128 stands for zero in the data rows.
Here are some points, one per row:
[ 70 187 134 139 140  87 142 159  97 189 128 122 176  77 115 128 142 108
 108 111 126 125 131 114 153  91 152 158 132 108  95 104  93  87 148 101
 101 153  91 134 125 105 135 147 136  85 116 131 176 145 117 135 107 143
 146  69 107 118 164 140 133 127 122 120]
[136 162  99 158 103  77 116 136 125 134  92  85 122 104 147  99 167 178
 179 132 109 141 152 108 148 136 173 120 114  91 171 135 128 169 108 168
 125 114 129 159 127 133  84 156  96 128 143 104 145 148 110 118  94 132
 146 155 137 112 144 149  94  96  95 154]
[107 100 106 132 121 164 141 164 143 129 104 111 122 170  92 147 140 122
 115 147  40 157 186 146  88 128 149 132 165  89 125 118 183 125  83 116
 127 164 121 155  91 145 148 115 146 133 105 125 122 116 140  95 159 149
 130  76 145 155 107 182 112 148 124 145]
[109 142 168 158 113 164 158  83 175  97 151 143  95  34 199 134 140 148
 128 136  62 129 104 121 150 143 118  94  92 116  85 122 124 137  99 171
 160 127 121 163 120  87  58 170  80 120  86 102 130 120  81 111  88 127
 122 119 148  80  86 184 117 149 157  99]
[ 73 151 159  97  84  99 141 156  66 160 103  84 114 182 125 189 112  81
 137 120 120 129 169 148 125 118  46 103 210 134 137 201 126 145 145 169
 122 121 118 142 141 123  81 112 112 106 112  67 103  89 114 132  89 129
 164  78 149 145 168 106 184 128 140 123]
[115 114 112  98 113 146 111 119 133 152  84 143 125 134 153 105 113 201
  90 179 113 139  61 149 108 138 117 156 161 139 150 100 132 139 105 173
 117 129 119  52 110 112 167 129 127  72 152 101 183 144 124 126 151 110
 185 138 129 181 116 138 102  95 153 120]
[125  91 180 169  99 220 110  82  97 138 124 120 104 168 116 124 154 161
 107  92 135 176 134 102  85 118 111 142 131 147  89 109 136 178 152 147
 195 152  90 135 162 163 129  75 143 100 134 137 148  99 146 201 190 130
 136 151 128  28 187 123 103 106 157 158]
[114 167 132 104 141 167 154 122 131 114 155 157  65 129 176 136 134 134
 145 102 160  77 128 141  94 156 138 154 148 133 133 116 146 113 175 126
 134 156 146 112 117 147 172 147 130 144 155 154 120 154 190 121 129 107
 168  98 111 115 117 161 117  99  62  87]
[108 104 132 162 155 127 185 143 139 128 144 159 139 192  98 113 120 142
 164 144  92 184 118 131 148 130 152 138 151 118 124 147 160  94  94 117
 177  79 128 117 152 145 109 154 122 132 111 132 106 171  91 134  88 101
 131 118  81 135 117 104 122 117 119 136]
[126 100 141 118 165  91 167 158 178  95 127 122 148 154 116 119 168 172
  82 124 109 145 141 153  82 149 104 158 107 124 187  73  96 138 133 132
  58 130 105 162  67 144  74 153 133 171 217  86  70  77  98 138 101 117
 111  39 103  95 129  97 126 134 180 108]
[122 165 153  73 119  47 100  83 115 175 154 146 108 129 160 202  80  88
 148  76  94 154  81 114  63 134 165 138  72  73 112 110 159 143 168 125
 173 133 152  89 137 213  97 118 162  98 133 119  83 116 109  86 150 175
 110 211 145 130  83 129 110 107 108  36]
[198 147 143 144 146 174 172 118  60 139 136 119 147 140  87 124 156  72
 145 206 124 158 111 149 108 214 157 116 112 109 106 119  96 161  97  78
  25 101 122 113 149 111  10 109  81 123 189 163 208 187 194  71 119 126
 114 159 145 158 173  88 125 200  92 127]
[142 159 185 144 110 134 128 131  83 162 114 161 103 127 127 115  40 134
  75 134 162 136 148  99 202 112 134  85 120 160 151 130 110 106 139 110
 149 165 162 144  93 124 130 197 169 139 125 104  93 142 134 113 174 134
  86 120 146 146 157 102  58 143 199 179]
[116  47  96 104 110 122 174 123 162 133 124 104 155 131 134 146 137 100
 102  66 157 131 142  76 125 102  99  92 140  87 152 160 128  95 113 173
 103 117 150  89 121  41  54  88 182 103 181 200 145 166 115 172 117 136
 135 139 131  89  59 166  57 145  70 160]
[185  96 174 168  90 159 184  95 130 174 142 146 126 165 178 111 120 119
 134 113 132 155 132  98 187  88 156 123 126 122 156 187 161 102 134 143
 158 100 158 162 114 123 156 159  98  97 141 123 126  96 147  98 116 152
 126 151  92 160 108 124 145 139 124  75]
[125 125 105 143 125 123 110 119 142 134 143 123 162  79 110 118 123 160
 125 120 138 134 162 113  82 156 146 144 119 189 156 135 135 135 112 146
 155 120 130 122 140 143  88 165 108 102 123 104 139 120 121 132 128 112
 126 127 132 138 112 127 108 136 106 128]
[156 135 136  89 125 125 121 138 171  95 180  98 139 154 114 118 122 125
 116 156 160 167 112 122 134 150 100  82 109 161 134 130 167 148 139 127
 116 184 165 130 157 137 182 118 147 100 100 133 136 130 105 114 142 109
 153 125 100 116 168 168 116 123 127 105]
[176 109  90 133 143  54 182 121  74 177  87 114 157 113 173  91 105 156
  92 214 123 120  92 210 157  92 167  68  58 179 108 107 146 179 112 150
 123 112 191 186 123 149 134 118 197 222  92 139 109 103 139 202 149 124
 167  95 160 123  82 103 165  92  60 123]
[124  61  59  94 163 157 116 143 142 129 166 161  31  62 108 125 185  49
 102 154 217 118 161 164 146  76 215 138  64  46  86 131 113 105 157 145
  98 121 140 130 117 181 145 150 133  75 145 133 140 139 107 168 122  39
 135 144 119 128 135  55 140  91 187 114]
[ 80  89 154 118 114  81 145 109 156  75  91  43  78 166 137  95 142 175
 149 134 191  56 175  41 127 111 201 145 165 184  19  93 150 176 139  50
 108  62 161 103 147  82 175 108 104  78 128  54  73 147 115 109 157 191
 112 137 197 114 102 139 164 163 127 165]
[135 117 154 132 114 126  87 121 147 140 152 107 147 125 107 136 140 155
  87 160 137 101 163 126 115 140 118 127  99 154 153 130 149 120 122 136
 131 127 119 105 129 142 130 158 130 130 130 136 142 147 153 120 110 129
 121 154 154  93 131 167 162  98 125 131]
[ 84 204 145 127 193 140 184 108 180  88  93 141  89 138 210 182 152 122
 152 135 178 122 180 171  52 145 183 126 176  96 147 145 162  66 104  93
 145 142  81  93  87  62 187 131 103 165  76 167  86 154 166 145 134  96
 158 130 146  93 167 113 111 110  82  98]
[185 131  71  80  85  76 113 118 175  75 156 196 108 135 181 119  78  85
 145 150 124  57 107  99 102 131  66 164 120 110  59 116 134 128  77 125
 137 104  55 129  70 167 135 160 100  83 114 123 153  68 186 140 121 121
 102 173  77 124 234 171 159 141  89 181]
[118 130 103 173 175 121 144 128 148 111 135 158  83  82  79 133 104 107
 109 103 130 165 143 118 117 138 113  75 146 114  97 103 141 140  61 128
 161  91  96 131 132 116 108 114 153 197 163 128 166 151 112 150 110 163
 125 122  62 157  73 126 137 105 156 105]
[129 153  88  68 185 185  92 144 109 157  94  80 150 133 126 116  95 103
 120 105 111 122 101  90 160  49  95 109 154 157 121 118 109 138 115 116
 135 102 130  99 159 156 132 117  40 185 177 146 131 102  52 123 134  93
  98 124 199 113 163 137 132  90 132 108]
[128  84 155 145 101 139 157 120 181 138 181 136 127 119 156  75 114 112
 162 132  63  94 111 120 100  96 115 132 162 151 152 164  59 111 174 202
 131  96  87 187 133 130 194  80 180 135 112 202  88 172 117 100 192 150
  86 163 142 170 144  59 160 113 114  92]
[103 103 152 117 115 106 130 166  85 112 138 128 123  81 129 165 118 160
 151  98 117 135 137 140 125 123 111 128 102 142 153 147 130 134 121 107
  89 114 132 101 162 130 145 116  96 121 145 107 152 116 137 144 161 107
  76 126 134 133 120 147 149  97 115 155]
[161 103 160  85 146 137  65 112 130 103 176 125 116 145 141 123 135 128
 103 111 105 159 134  89 161 189 122 140 144 150 149 127  97 135 146  96
 152 141 138 129  86  92 145 124 140 155  72  67 155 116 129 143 140 120
 137 145 149 140 125 102 143  93  82 152]
[145 155  40 168  79 165 106 134  67 157  81 134 118 163 109 213 143 133
 114 103 161  95 111  95 172 166 133 168  53 177 112 163 114 127 170  84
  98 114  66 194  99  84 105  65 108 128 104 192  69 153  73 112 113 129
 115 102 125 200 119 149 154 142 176  70]
[146 114 175 147 111 161 122 115 143 104 142 139 143 149 172 103 101  82
 134 148 150  81 117 157 128 149 163 136 104 139 153 163 128 106 140 110
 147 150 139 145 137  97 146 111 123 133 160 111 183 114 126  80 129 116
 131 130 136 100 147 105 134 145  98 113]
[187 141 120 143 151 103 133 164 110 163 156 211  96 112  88  66 120 139
 111 125 122 133 158 132 104 141 138 159 140  96 134 106 153 125 147 133
 140 157 154  73 137 118 137  69 122 126 125 177 132 132 121 137  95 124
 131 124  98 119  78 135 153 113 137 128]
[110 171  79 171 115 106 115  78 130  64  45 129 153 135 170 104 119 102
 158 189 104 162 153 124 149 115  92 133 166 167 170 158 121 120 154  99
  26 143 126 137  94 196 136 158 132 164 113 140 160  90 140 139  90  85
  91 159  79  72  23  98 124 158 179 137]
[150 105 179 154 105  94 142 113 135 121  79 145 151 140 121 140 150 114
 128 118  96 151 114 124 157 122 137 148 183 110 127 128 156 100 114 125
 167 118 121 139 174 132 107 141 119 142 102 110 109 168 127 125 130  95
 159 104 121 142 137 142 127 144 158 114]
[110 134 152 128 158 129  49 183 120 124 128 110 106 126 157 115 123 151
 164  88 147 150 126 146 128  60  74 108  98 152 134 145 115 121 150  98
 105 106 120  84 127 139 119 121 152 158  98  87 124 149 121 122 149 145
 171 108 143 128 158 140 128 157 164 163]
[139 140 127  93 118 120 186  81 121 139 120  62 146 116  89  90 139 106
 181  87 109 112 127 177 112 213 102 155  98 127 156 131 178 110 150 110
 144 109 150 125 146 143 142 170 136 129 116 138 148 116  82 181 137 156
 154 190 127 155 164 161  98 123 169 164]
[153 129  94 143 144 129 109  75 187 134 113 123 186 174  95 153 100 115
 166  66  89 122 126 187 170 131 127 148 115 133 115  99  51 160  80 139
 100 149 154 107 140  81 139 127  99 139 127 114 122 152 199  98  92 131
 105  93  95  92 111  80 128 109 148 123]
[137 140 119 119 138 143 124 147 148 137 134 167 140 151  79 116 145 159
 141 147 148 132 132 124 129 135  55 131 135 114 102 115 112 171 118 101
 158 167 136 121 180 138 136 149 213 127 122 123 132  95 139  88 144 102
 126 112 160 130 103 138 151 138 120 138]
[109 183 116 159 208 113 147 139 105 141 157 126 185 100 159 154 148 108
 106 131 162 115 102 113 161 121 187 121 116 112 156 112 121 145 178 165
 162 152  86  91  99 131 146  97 137 111 123 107 158 140 100 122  96 122
  99  92 113 169 143 156 139 186 168 195]
[119 131 151  91 119 137 122 117  91  95  86 161 129 144  56 129 157 105
  88 127 136 132 115 148 138 126  97  74 138 136 103  82 109 133 163 154
 152 168  87 147 173 141 161 124 140  91 102 152 115  83 156  58  74 157
 119 108 137 175 126 133  95 123  68 168]
[112  61 123 154  88  94  43 138  84 125 151  87 135  82 127 148  98 170
 153 140 110  94 126 108 106 120  85 125 134  97 147 162  56 130  98 118
 133 107 158 102 134 130 191 142 112 159 153 195  78 128 110 161 141 160
 157 143 157 126 150  90 117 177 138 131]
[ 99 171 136 111  92 157  44 219 147 131 119 112 142 121  71 119 127 158
 124 113 104  68  42  84 113 102 160 112 122 121 146 184 129 116 131 148
  72 138 147 136 157 117 109 145 102 148 120 107  93 100 173 211 144 150
 106 155 113 132 130  93 159 161 128 121]
[107 125  77 123 158 174 105 156 114  87 191 140 186  95  91 139 169 134
 133 140 206 142 111 206 166 120 104 170 176 110 112  48 165  70 110 121
 166 142 196 198 109 127  99  70 132 123 134 136 125 123 160 100 171 181
 106 171 106 141 117 151 118 117 120 127]
There is one direction along which these points spread out most. Take the direction at right angles to it along which they spread out most. Go by this last direction. For each point below, how far along it does it lie, from 0 to 99? 50 is the average, and the first point above lies past it. One standard deviation of the points above along it is 16.
[150 105 179 154 105  94 142 113 135 121  79 145 151 140 121 140 150 114
 128 118  96 151 114 124 157 122 137 148 183 110 127 128 156 100 114 125
 167 118 121 139 174 132 107 141 119 142 102 110 109 168 127 125 130  95
 159 104 121 142 137 142 127 144 158 114] --> 53
[126 100 141 118 165  91 167 158 178  95 127 122 148 154 116 119 168 172
  82 124 109 145 141 153  82 149 104 158 107 124 187  73  96 138 133 132
  58 130 105 162  67 144  74 153 133 171 217  86  70  77  98 138 101 117
 111  39 103  95 129  97 126 134 180 108] --> 78
[119 131 151  91 119 137 122 117  91  95  86 161 129 144  56 129 157 105
  88 127 136 132 115 148 138 126  97  74 138 136 103  82 109 133 163 154
 152 168  87 147 173 141 161 124 140  91 102 152 115  83 156  58  74 157
 119 108 137 175 126 133  95 123  68 168] --> 48
[146 114 175 147 111 161 122 115 143 104 142 139 143 149 172 103 101  82
 134 148 150  81 117 157 128 149 163 136 104 139 153 163 128 106 140 110
 147 150 139 145 137  97 146 111 123 133 160 111 183 114 126  80 129 116
 131 130 136 100 147 105 134 145  98 113] --> 39
[142 159 185 144 110 134 128 131  83 162 114 161 103 127 127 115  40 134
  75 134 162 136 148  99 202 112 134  85 120 160 151 130 110 106 139 110
 149 165 162 144  93 124 130 197 169 139 125 104  93 142 134 113 174 134
  86 120 146 146 157 102  58 143 199 179] --> 61
[108 104 132 162 155 127 185 143 139 128 144 159 139 192  98 113 120 142
 164 144  92 184 118 131 148 130 152 138 151 118 124 147 160  94  94 117
 177  79 128 117 152 145 109 154 122 132 111 132 106 171  91 134  88 101
 131 118  81 135 117 104 122 117 119 136] --> 52
[103 103 152 117 115 106 130 166  85 112 138 128 123  81 129 165 118 160
 151  98 117 135 137 140 125 123 111 128 102 142 153 147 130 134 121 107
  89 114 132 101 162 130 145 116  96 121 145 107 152 116 137 144 161 107
  76 126 134 133 120 147 149  97 115 155] --> 54
[135 117 154 132 114 126  87 121 147 140 152 107 147 125 107 136 140 155
  87 160 137 101 163 126 115 140 118 127  99 154 153 130 149 120 122 136
 131 127 119 105 129 142 130 158 130 130 130 136 142 147 153 120 110 129
 121 154 154  93 131 167 162  98 125 131] --> 46
[ 84 204 145 127 193 140 184 108 180  88  93 141  89 138 210 182 152 122
 152 135 178 122 180 171  52 145 183 126 176  96 147 145 162  66 104  93
 145 142  81  93  87  62 187 131 103 165  76 167  86 154 166 145 134  96
 158 130 146  93 167 113 111 110  82  98] --> 10
[137 140 119 119 138 143 124 147 148 137 134 167 140 151  79 116 145 159
 141 147 148 132 132 124 129 135  55 131 135 114 102 115 112 171 118 101
 158 167 136 121 180 138 136 149 213 127 122 123 132  95 139  88 144 102
 126 112 160 130 103 138 151 138 120 138] --> 50
[ 80  89 154 118 114  81 145 109 156  75  91  43  78 166 137  95 142 175
 149 134 191  56 175  41 127 111 201 145 165 184  19  93 150 176 139  50
 108  62 161 103 147  82 175 108 104  78 128  54  73 147 115 109 157 191
 112 137 197 114 102 139 164 163 127 165] --> 32
[109 142 168 158 113 164 158  83 175  97 151 143  95  34 199 134 140 148
 128 136  62 129 104 121 150 143 118  94  92 116  85 122 124 137  99 171
 160 127 121 163 120  87  58 170  80 120  86 102 130 120  81 111  88 127
 122 119 148  80  86 184 117 149 157  99] --> 49
[ 73 151 159  97  84  99 141 156  66 160 103  84 114 182 125 189 112  81
 137 120 120 129 169 148 125 118  46 103 210 134 137 201 126 145 145 169
 122 121 118 142 141 123  81 112 112 106 112  67 103  89 114 132  89 129
 164  78 149 145 168 106 184 128 140 123] --> 67
[136 162  99 158 103  77 116 136 125 134  92  85 122 104 147  99 167 178
 179 132 109 141 152 108 148 136 173 120 114  91 171 135 128 169 108 168
 125 114 129 159 127 133  84 156  96 128 143 104 145 148 110 118  94 132
 146 155 137 112 144 149  94  96  95 154] --> 61
[129 153  88  68 185 185  92 144 109 157  94  80 150 133 126 116  95 103
 120 105 111 122 101  90 160  49  95 109 154 157 121 118 109 138 115 116
 135 102 130  99 159 156 132 117  40 185 177 146 131 102  52 123 134  93
  98 124 199 113 163 137 132  90 132 108] --> 66
